Families of rows that turns and mirrors carry onto each other, the same ones carrying the whole set onto itself: the rest of each named row's family, in list order
5 families of 4 rows
k_768: [ -2.2  -2.4 -18.2   2.1  18.8  33.2 -21.6   5.0 -23.8]
k_797: [-40.1 -17.7  52.1  30.3   2.4  18.5  -0.4   4.2  -5.9]
k_710: [-22.0  14.4   4.2   9.9  -9.2 -26.3  47.9 -31.9   8.3]
k_287: [ -7.0  -0.9 -18.2  -8.3   8.4  45.4 -23.3   7.9  -3.9]
k_957: [  9.0  -1.7  -7.9 -25.9 -38.0  -2.5 -15.1  12.7  -7.0]
k_670: [-22.1   9.1  21.8   8.5   0.7 -23.8  37.3 -32.0  33.5]
k_468: [  1.8  18.2 -11.5 -23.1 -42.7  -2.6  -9.4   3.7 -17.0]
k_550: [-46.9 -37.3  41.9  13.0   6.1  20.0  18.9 -15.6  -1.8]
k_297: [-34.1 -26.0  53.4  23.0  15.5  -8.7   8.7 -14.6  -6.3]
k_556: [  5.7  -8.5 -10.0   5.7  23.2  20.5 -28.2  17.3 -10.2]
k_50: [-43.4 -12.6  62.3  20.6   1.1   3.4   7.4  -5.6   1.6]
k_742: [  8.8  10.6 -11.0 -33.4 -23.2 -17.9 -12.6   1.7 -18.2]
k_970: [ -8.6 -12.5  -6.0 -12.0  34.7  31.3 -26.1 -11.1 -10.3]
k_47: [-29.9   9.6  20.2  19.6 -15.5  -5.8  43.1 -27.0  33.7]
k_278: [-41.1 -33.0  54.4  15.1  10.1   7.0   7.2  -8.1  12.6]
k_341: [ -9.9  17.0 -11.9 -40.1 -37.5   3.5  -2.4 -13.6  -9.1]
k_633: [  4.0   9.1  -4.4 -29.3 -44.0 -10.7  -6.0   7.0  11.8]
k_494: [-15.9  23.1  25.2  23.9  -4.4 -31.3  28.8 -19.4  25.7]
k_776: [ -0.7   4.6 -18.6 -10.9  19.8  31.6 -28.4 -12.0 -12.4]
k_569: [-28.3   0.9  10.2  19.3   5.2 -19.8  50.1 -25.8  21.2]

The rest of the family of k_957: k_50, k_776, k_569
The rest of the family of k_970: k_797, k_710, k_633
The rest of the family of k_287: k_297, k_742, k_47

Families of rows that turns and mirrors carry onto each other, the same ones carrying the whole set onto itself: the rest of each named row's family, in list order
4 families of 8 rows
k_626: [-43.2  22.1 -25.4 -23.5 -35.9 -16.3   0.2 -65.1  42.3  16.6  25.7  32.5
  -8.0  44.1  15.6 -14.2 -40.5]
k_571: [-17.0  40.5   6.1 -45.5  18.6  30.2  15.8 -17.8   4.8  25.2   0.9 -26.8
  45.9  45.6  41.6  -2.7  20.1]
k_947: [ -7.7 -27.5 -44.0 -20.6  -2.7  -0.9 -11.5   2.9  41.5  39.9   9.2  25.5
  34.4  42.6  17.5 -37.9  14.7]
k_151: [-12.8  51.1 -20.0 -31.7  12.2 -18.9  32.2 -49.7  38.3  10.0  -4.0  12.9
 -23.6  -4.5  -1.5   5.3   0.2]
k_600: [-59.2 -26.7 -18.5 -34.1  11.1  26.2  19.7 -23.1   8.9  51.7  -6.8 -10.7
  60.1  44.0  22.8 -35.2  -5.7]
k_374: [-39.7 -31.4 -20.2 -58.9  23.6   5.8  -3.8 -72.6  38.8  21.6  44.7  14.6
  -0.9  47.4  10.1  -8.1 -21.6]
k_307: [ -1.7  13.5 -38.2 -26.0 -18.0  -7.6  49.1 -24.7   9.4   8.6 -43.7  21.0
  40.4  33.4  45.0 -26.6   3.3]
k_854: [ -6.4  50.2 -20.9 -53.6  18.6 -13.5  35.0 -60.4  36.2  12.5  -8.1  -5.8
 -17.9   2.6   5.7  15.8  -3.2]
k_368: [-28.5 -40.8 -17.8 -49.5  21.5  -7.5  -5.6 -60.7  48.5  12.8  45.0  21.0
   8.4  40.2   7.0   0.8 -16.4]
k_270: [-11.0  20.7  19.7 -49.3  15.2  -6.3  26.7 -62.5  -0.4  23.5  48.4 -23.9
 -16.2  10.7  15.2 -19.1 -32.2]
k_102: [ -0.2  -4.2  11.2 -48.6  32.0  -5.2  38.7 -58.6  -5.5  23.4  24.4 -25.9
 -10.4  -3.2   8.2 -26.3 -29.1]
k_384: [-59.0  -9.2 -10.2 -22.0   9.5  25.6   8.1 -26.8  21.0  63.2   1.3 -19.0
  46.9  39.8  -1.8 -49.4  -2.5]
k_523: [-12.0  42.6 -23.5 -43.3  21.6 -17.0  36.2 -51.7  24.5   2.5 -13.8   8.5
 -21.1  -1.9   1.5  12.8 -21.3]
k_337: [-59.4 -17.4  -5.0 -42.1   6.5  27.4  16.3 -27.3  22.8  60.4   4.1 -18.8
  57.4  35.4  13.7 -37.5   8.2]
k_420: [ -7.3 -21.2 -61.1 -21.3  -3.7 -21.3   4.2   0.4  39.6  47.1  -6.7  22.3
  27.9  34.7  17.6 -40.3   9.6]
k_315: [-22.0  19.6 -36.9 -24.8 -10.1   5.0  48.3 -23.4   1.0  26.4 -51.4  17.9
  31.9  35.5  43.2 -30.4   7.2]
k_590: [-17.0  21.2 -20.8 -19.0 -39.3 -15.0  -1.1 -68.4  32.4  10.7   8.7  33.9
 -17.9  32.5  19.1 -19.1 -42.2]
k_108: [-11.8  -1.6 -44.8 -13.7 -15.7  -4.0 -10.6   6.5  34.6  49.1   4.2  20.0
  33.0  50.5  32.4 -34.4  17.2]
k_439: [-23.5 -37.2 -16.5 -62.5  21.5  -3.7  -5.6 -65.2  38.9  13.4  50.1  -4.7
   9.9  46.9  22.1  -2.9 -24.4]
k_799: [-20.0  26.7 -32.1 -17.7 -22.2 -20.3  -2.5 -60.9  39.0  14.6  21.6  35.5
 -20.0  45.8   4.9 -19.6 -40.1]
k_850: [ -2.3  54.4  -9.0 -53.1  17.3  11.0  22.9  -9.6  10.4  32.3  -7.0 -28.2
  43.0  38.8  38.7  -8.3  18.4]
k_135: [-16.6   9.4 -23.8 -16.3 -27.1 -28.8  -2.0 -60.4  35.7  13.5  31.3  21.9
 -21.5  24.5   8.4 -25.3 -45.9]
k_313: [-15.5   0.9  16.0 -51.8  25.8  -6.1  37.1 -56.2  -2.9  38.4  45.0 -23.2
   0.4   9.1   0.1 -24.2 -38.6]
k_789: [ -0.3  15.4 -33.4 -36.0 -17.9  -5.3  45.7 -20.0 -10.7  13.6 -31.7  23.0
  30.3  35.8  62.3 -22.0  -7.0]
k_207: [ -9.8  13.5 -38.5 -32.2 -28.8   1.8  33.4 -29.0   5.2  16.1 -48.0  25.0
  25.4  40.1  50.5 -35.4  -8.6]
k_515: [ -6.2   4.2  13.9 -59.4  32.6   1.0  20.3 -50.6  -6.4  30.9  39.7 -21.6
 -12.7   2.3  13.8 -13.1 -35.2]
k_547: [  4.3  30.7  -6.7 -37.0  23.7  11.8  18.2   2.1   0.2  38.7  -0.7 -33.7
  46.3  39.4  38.1 -19.1  17.4]
k_162: [-10.1 -14.2 -44.1 -15.8 -15.8 -13.7   1.8  -7.4  42.6  51.0   6.4  24.5
  36.8  44.3  19.0 -51.4  17.7]
k_197: [-14.9  28.6 -27.3 -53.8  12.5 -20.0  35.5 -64.6  35.1  -4.6  -3.1   8.8
 -23.8  -0.1  17.2  17.5 -10.4]
k_639: [-43.7 -26.8 -15.3 -51.0  30.3  -4.7   5.2 -74.7  49.9  10.5  41.8   3.3
   1.4  33.2  -2.3  -2.7 -14.8]
k_226: [ -1.4  36.6   6.4 -45.9   5.1  18.0  22.8  -7.8   2.9  27.2  -4.0 -35.9
  51.0  31.5  43.7  -8.9  10.3]
k_362: [-56.9 -10.4  -4.5 -34.9  19.0  27.1  28.2 -23.3   5.7  56.9   8.1 -14.3
  59.0  31.6   5.4 -43.4  -7.3]

The rest of the family of k_197: k_600, k_270, k_315, k_108, k_135, k_547, k_639
The rest of the family of k_151: k_626, k_571, k_102, k_384, k_420, k_439, k_789

Families of rows that turns and mirrors carry onto each other, the same ones carrying the whole set onto itself: the rest of each named row's family, in list order
3 families of 6 rows
k_878: [ 26.2  15.4  -4.3 -21.8 -47.5 -19.3 -15.2 -13.8  21.7   4.2  -7.4  -5.0
 -19.7]
k_9: [ 12.3 -52.5  13.4  18.0  -5.1  -1.5  11.3 -22.0  -0.2 -38.0  19.0   9.9
  17.7]
k_454: [-12.5  -6.9 -11.2 -20.6   7.6 -19.6  22.6 -24.1   4.6  33.3  11.9  14.3
  57.8]
k_271: [-26.1  -0.1  20.5  17.1 -14.7 -15.3  19.0  11.3  -6.1 -50.8  -4.6  15.5
  -8.1]
k_518: [ -2.8  25.0   5.8  10.4 -35.0 -22.9  -4.2  12.6  18.8  23.1 -32.5  12.4
 -26.4]
k_641: [ 11.6  19.5   4.6 -33.6  -1.3  32.0 -16.1  -4.2  12.3   6.6   0.5 -42.3
  20.2]
k_355: [ 26.6  -3.2  11.6 -23.1 -12.2   0.0   5.6  50.4  30.5  11.3  -0.9 -14.9
   1.9]
k_888: [  3.2 -40.4  -2.8  32.5  15.6  -2.3   3.9  -6.4 -22.2  15.7  19.8 -37.8
  -7.8]
k_157: [ 15.1 -15.6   0.5  35.2  12.3 -30.1   3.5  17.9 -34.0 -11.1  31.9  -7.7
  -2.4]
k_988: [-33.7  18.0  -1.0 -27.8  18.0 -14.8  -6.6 -36.8  -4.1  -2.2   3.1   2.1
  44.8]
k_839: [-20.3 -23.1  35.4  23.7  13.0 -11.0  12.7   4.7   0.4 -45.6  -2.9  14.1
  21.9]
k_901: [ -6.1 -13.1 -23.5  -0.5   5.2  27.7   1.0 -19.7   2.8  36.6 -22.0  50.7
  10.4]
k_796: [ 14.6 -22.4 -15.6  40.7  17.3  25.0  -2.6 -28.5 -17.6  19.3  17.8 -13.5
   3.2]
k_410: [-33.1  31.8   4.5 -47.1   7.7   5.0   3.3  -4.5 -12.1  -3.8  11.4  -8.4
  27.5]
k_713: [  5.2 -18.0 -19.3  17.7  35.1  12.8  22.7 -15.9   0.3  42.8  -9.3  32.9
  -2.5]
k_298: [  2.2   4.5  15.5  16.2 -16.2 -27.4  25.9   6.3  30.3  -4.7 -38.5  11.1
 -24.4]
k_602: [ 10.2  12.3 -27.9 -24.5  13.5   9.6 -13.6  -8.5 -15.7   9.5   5.6  55.0
  20.1]
k_284: [ 14.3   1.0   4.2 -31.1   5.8  25.3 -24.7  25.8  12.6  -0.5   1.5 -36.2
 -16.3]

The rest of the family of k_796: k_271, k_641, k_410, k_713, k_298
The rest of the family of k_878: k_9, k_454, k_355, k_157, k_602
The rest of the family of k_901: k_518, k_888, k_988, k_839, k_284

